In the rows, 128 means zero.
The same turns and mirrors carry the whole set onto itself and the rows of a family onto each other. Which other rows belong to the same family as each row named below? List them in the order they appear above.
These 20 rows form 5 families of 4 rows each.
j380: [101  93 101 113 122 127 169 109 138 150 171 122 135 139 157 129 134 170]
j476: [131 128 126 105 119 117 117 139 142 151 130  79 139 149 101 161 121 130]
j57: [109 114 113  98 115  87 182 125 155 136 168 123 117 120 141 148 141 138]
j366: [125 120 143 101 112 126 101 136 153 154 154  82 143 155 137 126 141 149]
j531: [ 86 119 129 123 116 145 136 113 105 136 130 191 150 153 155 123 136 131]
j664: [118 126 139 104 116  97 111 133 165 128 130  83 132 126 100 147 126 133]
j641: [117 125 123 155 109 139 165  96 129 135 127 196 132 123 140 130 139 131]
j108: [ 87 127 107 133 103 141 135 123  98 139 146 191 119 132 140 114 136 123]
j822: [ 85 122 109 117 120 112 167 117 126 133 135 196 144 114 120 138 130 109]
j28: [ 96 142 147 127 131 114 105 107 127 108 104 148 148 124  86 127 129 107]
j638: [140 109 118 129 101 131 181 120 157 168 161 127 124 130 146 148 132 147]
j953: [122 119 138 116 103 122  83 135 142 141 156  81 112 149 119 125 137 140]
j180: [117 125 100 123 118 106 182 130 134 120 149 112 124 119 153 142 140 154]
j49: [ 92 121 123 149 123 142  76 112 122 125 117 145 127 133  87 111 130 133]
j83: [108 136 130 135 151 127  96  96 134 107 128 137 142 142  91 125 139 101]
j236: [ 95 122  93 121 109 131 151 140 142 116 127 200 150 140 134 133 138 112]
j941: [ 93 112 129 139 140 137  78  98 132 130 103 134 155 141 102 113 148 140]
j331: [101 102  89 121 105 118 159 125 131 158 176 121 101 126 143 129 136 154]
j655: [124 128 147 155 111 143  95 103 160 129 100 162 140 135  95 126 143 116]
j316: [149 125 146 135 118 128 112 109 175 152 144  87 126 134 110 134 144 137]

Same family as j57: j664, j822, j28
Same family as j316: j641, j638, j655
Same family as j941: j380, j366, j531
Same family as j49: j108, j953, j331

The same turns and mirrors carry the whole set onto itself and the rows of a family onto each other. Which other rows belong to the same family as each row named below? List them in the order they appear above.
These 15 rows form 5 families of 3 rows each.
j88: [110 155 131 130 147 128 121 115  84 147 135  96 107]
j629: [145 129 130 125 148 148 176 101 152 130 125 143 145]
j199: [117 101 105 126 107 100 107 153 142 119 148 127 130]
j319: [134 147 154 125 125 135 121 118 110 127 112  82  93]
j443: [132  94 103 142 111 117 106 157 150 119 146 132 122]
j544: [122 150 148 134 134 119 136 113  95 131 131  98  80]
j991: [135 101 123 126 128 106 118 163 161 136 137 144  94]
j554: [150 130 137 102 149 154 168 139 142 141 127 148 156]
j633: [125 103 110 141 112  95 130 148 155 113 150 139  99]
j521: [154 153 138 113 141 147 153 119 131 131 127 160 158]
j654: [159 136 135 112 145 140 150 124 116 122 136 165 162]
j412: [159 143 145 120 135 132 174 109 132 110 133 157 140]
j897: [116 145 133 128 145 153 129 130 105 142 122  72 110]
j247: [108 141 141 129 129 135 125 120  89 158 126  91 101]
j745: [125 114 112 118 119 119 106 175 163 125 139 117 119]

Same family as j199: j88, j654
Same family as j745: j554, j897
Same family as j247: j443, j521
Same family as j319: j629, j991

The same turns and mirrors carry the whole set onto itself and the rows of a family onto each other. Which other rows belong to the same family as each row named below? List them in the order they appear above.
These 30 rows form 5 families of 6 rows each.
j934: [106 168 104 108 171 108 148 115 121 111 128 183 133 100 176 137 141 134
 114 159 135 164 115 153 129 130  73 128 112 111 146 164 108 181 111 118]
j882: [106  85  86 147 134 144  89 160  98 117 110 137 152 111 138 127 105  98
  86 129 144 156 131 148 131 101 135 150 155 114 167 156 134 117 115 178]
j890: [106 188 132  93 156 116 143 126 128 138 121 173 123 105 173 147 149 144
 111 144 116 150 106 170 112 127  71 108 114  93 164 134 101 169 123 132]
j228: [115  94 111 124 153 145  80 173 117 138 115 141 139 109 132 143 105  85
  94 126 144 145 118 152 131 105 123 144 158 110 175 138 130 112 121 188]
j572: [103 120 114 123 117 147  75 142 137 143 104 128 136 123 112 130 112  93
 100  89 139 169 117 163 129 115 132 140 161 101 161 130 124 103  98 196]
j370: [ 88 192  85 104 146 124 134 101 121 113 126 161 136 129 190 118 140 155
  89 127 112 167 117 181 118 136  99 120 107  84 162 150 101 167  94  99]
j899: [109 205 113  92 165 121 119 110 134 126 132 172 102 132 178 139 126 136
 116 136 141 161 120 174 129 152  69  92 116 106 155 142 111 157  90 119]
j215: [ 92 184  98 116 131 122 131 106 105  90 132 177 149 117 170 121 144 148
  93 134 114 158 117 163 110 139  78  90 103 104 149 161 110 177 108 110]
j348: [ 98 197 124  94 142 119 129 124 132 114 126 175 142 114 167 137 148 137
 102 128 110 150 113 169 106 149  73  79 111  98 160 136  99 171 110 124]
j677: [ 89 195  86  95 147 125 122 105 104 115 128 152 159 134 180 128 149 147
  94 130 106 164 125 176 140 143  96 114  96 113 163 165 101 158  93 104]
j174: [105 104 104 139 120 152  89 168 104 137 102 125 150 117 135 135 114 111
  83 117 128 149 130 157 118 101 139 133 156 100 182 130 125 106 123 187]
j915: [107 109  97 125 141 148  71 134 129 129 128 134 134 127 108 120 105  84
  97 112 152 168 116 139 144 116 129 158 159 106 153 152 127 103  94 178]
j6: [ 98 211 101 112 131 126 126 102 115 117 120 160 114 135 182 131 132 159
 103 126 129 168 131 181 116 146  82  85 112 101 159 142 110 155  95 117]
j196: [102 193  86 114 155 120 126  95 113 101 134 174 113 131 181 126 124 143
 110 139 146 170 129 171 132 145  76 102 110 114 146 166 118 166  88 108]
j254: [116 117 106 148 154 150  90 155 113 122 102 138 131 115 136 132  80  82
 106 120 146 160 106 149 128 112 135 165 175 127 149 158 139 114  99 172]
j720: [122 123 111 138 154 140  88 168 109 121 123 141 112 116 130 118  67  70
  93 123 154 166 108 142 128 125 119 139 169 123 157 153 113 117  99 180]
j976: [ 98 195 109  83 162 120 124 112 139 130 124 173 122 122 187 134 138 136
  99 120 114 157 103 198 118 137  83 114 110  83 166 136 104 169  98 115]
j86: [105 128 100 163 122 161  97 149  97 122  96 117 140 127 137 123  89 112
  91 114 129 162 115 149 113 108 150 155 171 114 159 149 133 104 105 167]
j736: [115 142 125 143 121 146  92 172 104 137 104 124 113 120 134 121  78  94
  86 104 133 163 112 162 107 121 129 118 168 107 173 128 109 109 109 191]
j645: [ 95 104  85 148  99 145  90 153 100 118 127 119 136 116 121 109  97 104
  89 113 130 157 110 158 130 106 130 149 156 114 172 156 133 110  90 173]
j420: [114 135 127 139 140 160  85 161 112 144  99 126 122 123 132 137  88  96
 100 107 128 150  97 163 114 108 136 148 174 110 164 132 134 101 111 179]
j355: [ 97 200 111  76 155 123 111 114 114 133 128 162 139 129 178 143 147 135
 102 118 102 150 106 200 137 137  80 105  98 106 168 150 106 158 102 119]
j731: [100 116 111 130 101 142  87 168 124 140 115 118 132 112 119 124 101  96
  98 101 125 152 106 170 124 114 125 135 162 110 182 131 127 106  92 189]
j764: [ 94 184 103 122 133 120 155 110 103 113 118 163 142 110 178 128 152 167
  98 149 114 163 123 158 110 123  90 114 108  95 159 152 104 171 119 117]
j704: [ 98 112  90 142 107 154  76 124 105 122 115 128 137 128 113 112 108 104
  88  95 137 169 116 162 130  99 134 150 150  99 156 152 136 108 102 180]
j281: [ 97 180  86  93 174 112 132 105 140 109 128 179 133 117 190 125 133 126
 105 133 131 168 116 180 130 144  87 128 112  99 151 160 106 178  85 104]
j508: [104 102 100 127 130 137  86 165 128 128 133 127 130 113 117 120  93  81
 101 122 142 155 105 146 140 119 121 152 165 121 171 149 127 109  83 177]
j455: [110 126  92 166 115 148  98 153  80 107 112 128 123 123 136 103  73  99
  77 115 140 173 118 149 114 111 136 134 160 118 159 158 118 118 103 173]
j821: [103 181 108  96 167 116 124 118 131 100 145 187 140 113 165 132 139 122
 105 147 127 153 110 149 122 150  65  98 111 109 146 158 106 176 102 111]
j987: [ 99 183  94  80 171 110 117 112 123 116 125 172 152 121 182 138 142 119
 111 127 123 162 119 185 150 148  80 116 101 125 155 170 107 171  85 115]

Same family as j731: j370, j976, j645, j281, j508
Same family as j215: j348, j254, j86, j420, j821
Same family as j899: j882, j228, j174, j6, j196

